Some points:
[ 0.44 -0.49 -0.67  0.37 -1.48  1.53 -0.35  0.7   1.16  0.71 -0.43  1.28
  1.07 -1.31  0.3  -0.86  0.59  1.7   0.96 -1.24  0.54  0.44  0.4   2.17]
[ 0.58 -0.4  -0.67 -1.   -0.06  0.27 -1.18  0.39  1.69 -1.98  0.29  0.3
  1.16 -1.62 -1.11  0.68 -1.91  0.33  1.1   0.05 -0.42  2.08 -0.16 -0.39]
[ 2.57 -1.12  1.15 -0.4   0.81 -0.63  1.76 -0.8  -0.37  0.93 -0.17  0.91
 -0.14 -0.12 -2.27  0.27 -1.21 -0.45 -0.74 -0.79 -1.96 -1.06  1.89 -0.49]
[-0.88 -0.01  0.55  0.08 -0.14  0.89  0.65 -1.02  1.48 -1.89  0.19 -0.33
  1.02  0.16  1.41 -0.78 -0.54  1.47 -0.5   1.14 -0.96 -1.39 -1.07  0.57]
[-0.51  0.09 -1.35 -0.16 -0.59 -1.12  0.47  1.33 -0.15  0.75  0.33 -1.57
  0.9  -1.21 -0.95 -1.67  2.17 -0.6   0.31 -0.68 -1.65  0.5  -1.36 -0.92]
[-0.85  0.97 -0.29  1.11  1.02  0.33  0.73 -0.43  0.91 -1.46  1.59  0.77
 -1.52  0.18  0.85 -0.11  1.1   0.83  1.12 -0.06 -2.89  0.06 -0.13  1.55]
[ 0.21 -0.44  0.73  2.2   1.42 -1.22  0.09 -1.09  1.59 -0.22  0.16  1.5
 -0.01 -1.25  0.73 -0.65  0.74  0.82  1.11  1.92  1.68 -0.42  0.02 -0.48]
[ 0.95  2.13 -1.13  1.09  0.22  0.03 -0.43  0.18 -0.71 -1.01 -0.08 -0.13
  1.12  2.   -0.26 -0.57 -0.71  0.81 -0.46 -1.2   0.87 -0.53  0.92 -0.64]
[-0.68  0.75  0.98 -0.1  -0.3  -0.66  0.29 -1.25 -0.65  0.53  0.13 -0.42
 -0.76 -0.87 -0.74 -0.85  0.49  0.32 -0.8   1.94 -0.59  1.37 -0.03  0.35]
[ 0.94  0.73  1.09 -2.1   1.27 -0.33  1.06 -0.35 -0.17  0.89  1.43 -2.29
  0.33  0.19 -0.08  0.75 -0.66 -0.08  0.18 -0.02  1.26 -0.47 -0.84  2.1 ]
[-1.08 -0.45  1.14 -1.17 -0.57 -0.94 -0.28  0.75 -0.93 -0.35  0.74  2.15
 -1.5  -0.05 -0.02 -2.43 -0.93  1.09 -1.   -0.62  0.31 -0.34  0.19  0.46]
[ 0.42  0.13 -1.44 -0.64 -0.39 -1.31  1.41  1.2  -0.63  0.88 -0.35  0.31
 -0.57  0.34  0.25 -1.14 -0.65 -1.21  0.25  2.55  0.58 -1.7  -1.17  0.07]
[ 1.83 -0.66 -0.33  0.35  0.78  0.34  0.11  0.16 -1.96  0.85  1.38 -0.04
  0.1   0.79  1.63 -1.08  0.13 -0.83  0.02 -0.44  0.76  1.2  -0.41 -0.16]
[-0.47  0.07  2.51  1.87 -1.08 -0.36  0.13  1.24 -1.43 -0.72 -0.99 -0.76
  0.34 -1.55  0.62  0.68 -0.51  2.6  -0.32 -0.41 -0.48  0.07 -0.44 -0.89]
[-0.18 -0.57  0.65 -0.67 -1.36 -0.47 -0.87 -1.28 -0.75  0.53  0.33  0.51
  1.64  1.83 -0.92  0.29  2.03 -0.81 -1.05  0.07  0.28  0.32 -0.87  0.11]
[-0.09  0.4  -0.23  0.8  -1.13  0.82 -2.17 -0.8  -1.49  1.36 -0.86 -0.97
 -0.99  1.28 -1.52 -0.12 -1.29 -1.75  2.32 -0.55 -0.07 -0.74 -1.18  0.06]
[-0.2  -0.54  0.92  0.38  0.23  1.28  0.71  0.42  2.73 -0.79 -1.41 -1.15
 -1.07  2.42 -0.8  -1.27  0.02 -2.18  0.64 -1.17  1.35  0.41  0.26 -0.87]
[ 0.34  1.15  0.13 -0.13  0.57 -0.16 -0.16  0.3   0.68  0.98 -0.67  0.91
 -1.55  0.5   0.55  2.32  0.89  0.75 -0.49 -0.65  0.49  0.63 -1.1   0.81]
[ 0.2   0.5   0.21  0.    0.56  0.42 -0.8   0.98 -0.72  0.91 -0.75  0.76
  0.56  0.34  0.79 -0.05 -0.59 -1.5  -2.65  1.91 -1.56  0.6  -0.57  0.12]
[-0.73  1.33 -0.5  -1.01 -0.24 -0.86  1.14 -0.82  1.06  0.4   0.11  1.31
 -0.28 -0.12  1.38  0.46 -0.6   0.49 -0.01 -0.73  0.2   0.53 -0.83 -2.04]
[ 1.33 -0.03  0.09 -0.22 -1.57  2.19  1.46 -0.3  -0.5  -0.24 -0.88 -0.17
  0.09  0.43 -0.62  0.93  0.52  0.69  0.25  1.11  0.88  1.22  0.84 -0.32]
[-1.26  0.2  -1.15  0.93  1.88 -1.75  0.72 -0.81 -0.07  0.62 -0.8  -0.28
  1.87 -0.46 -0.57 -0.15 -0.16 -0.54 -1.46 -0.89  0.4   0.46  0.6   1.33]
[ 1.44  0.39  0.27 -0.42 -1.94 -0.29 -1.53  0.27  2.13  0.83  2.99 -1.24
 -1.3  -1.62  0.27  0.22 -0.17 -1.37 -2.49 -0.53 -0.27 -0.9   0.94 -0.63]
[ 0.29 -0.36 -0.23 -0.94 -1.49 -1.76 -0.89  0.23 -1.79 -0.69 -2.03 -0.84
 -0.44 -0.31  1.49  0.38  0.8  -1.69  1.2  -0.74 -0.19  0.65  1.96  0.75]
[ 0.5   0.59  1.11 -1.09 -0.41  0.5  -1.29  2.16  0.08 -1.03 -0.1   1.15
  1.12  0.36 -0.58  1.42  0.8  -1.39  1.97  0.6   0.48 -0.97  0.98 -0.03]
[-1.54 -0.79  0.58 -0.29  1.03  0.6   0.2  -0.8   0.54  0.25  0.38  0.7
  0.48 -0.57  1.57  0.28 -0.15  0.35  0.81 -0.11 -1.16 -0.9  -0.39 -1.07]
[ 0.51 -0.13 -0.76 -0.88  1.75  2.25 -0.39 -1.05 -2.45 -1.33 -1.95 -0.65
 -1.58 -1.85 -1.35  0.01  1.35 -0.34 -0.58 -0.96  1.32 -1.06 -0.33 -1.2 ]
[-3.66 -1.04 -2.02  1.88 -0.41  0.36  0.84  0.63 -0.31 -0.32  1.18  0.1
  0.03 -0.32 -0.69  1.85 -0.89 -0.89 -0.69 -0.81  1.58 -0.4   0.06  0.52]
[ 0.8  -2.25 -1.06  0.23  0.6  -0.81 -0.54  0.17  0.59 -0.37 -0.54 -1.13
 -0.06  1.5   0.46  1.24 -0.27  1.65 -0.13  0.31 -0.92 -0.59 -0.59  0.29]
[-1.23 -0.14 -0.28 -0.06  1.01  0.87 -0.9  -0.3   0.42  0.98  0.75 -0.67
 -0.04  0.9   0.16 -0.05 -0.38  1.75  1.11  1.    0.15  0.95  2.41 -1.13]
Along one direction, these points spread out more than along any other. Take the direction at right angles to it along which they spread out most. Then take the direction at right angles to both along which they spread out most. Go by this last direction. How far along it is each point below, from 0 to 99? 50 is the average, and the first point above lies past it. One standard deviation of the points above along it is 16.
[ 0.94  0.73  1.09 -2.1   1.27 -0.33  1.06 -0.35 -0.17  0.89  1.43 -2.29
  0.33  0.19 -0.08  0.75 -0.66 -0.08  0.18 -0.02  1.26 -0.47 -0.84  2.1 ] 53
[ 0.5   0.59  1.11 -1.09 -0.41  0.5  -1.29  2.16  0.08 -1.03 -0.1   1.15
  1.12  0.36 -0.58  1.42  0.8  -1.39  1.97  0.6   0.48 -0.97  0.98 -0.03] 75
[ 0.58 -0.4  -0.67 -1.   -0.06  0.27 -1.18  0.39  1.69 -1.98  0.29  0.3
  1.16 -1.62 -1.11  0.68 -1.91  0.33  1.1   0.05 -0.42  2.08 -0.16 -0.39] 76
[-3.66 -1.04 -2.02  1.88 -0.41  0.36  0.84  0.63 -0.31 -0.32  1.18  0.1
  0.03 -0.32 -0.69  1.85 -0.89 -0.89 -0.69 -0.81  1.58 -0.4   0.06  0.52] 7
[-0.73  1.33 -0.5  -1.01 -0.24 -0.86  1.14 -0.82  1.06  0.4   0.11  1.31
 -0.28 -0.12  1.38  0.46 -0.6   0.49 -0.01 -0.73  0.2   0.53 -0.83 -2.04] 48
[-1.23 -0.14 -0.28 -0.06  1.01  0.87 -0.9  -0.3   0.42  0.98  0.75 -0.67
 -0.04  0.9   0.16 -0.05 -0.38  1.75  1.11  1.    0.15  0.95  2.41 -1.13] 56
[ 1.83 -0.66 -0.33  0.35  0.78  0.34  0.11  0.16 -1.96  0.85  1.38 -0.04
  0.1   0.79  1.63 -1.08  0.13 -0.83  0.02 -0.44  0.76  1.2  -0.41 -0.16] 45
[ 0.51 -0.13 -0.76 -0.88  1.75  2.25 -0.39 -1.05 -2.45 -1.33 -1.95 -0.65
 -1.58 -1.85 -1.35  0.01  1.35 -0.34 -0.58 -0.96  1.32 -1.06 -0.33 -1.2 ] 35
[ 0.44 -0.49 -0.67  0.37 -1.48  1.53 -0.35  0.7   1.16  0.71 -0.43  1.28
  1.07 -1.31  0.3  -0.86  0.59  1.7   0.96 -1.24  0.54  0.44  0.4   2.17] 62
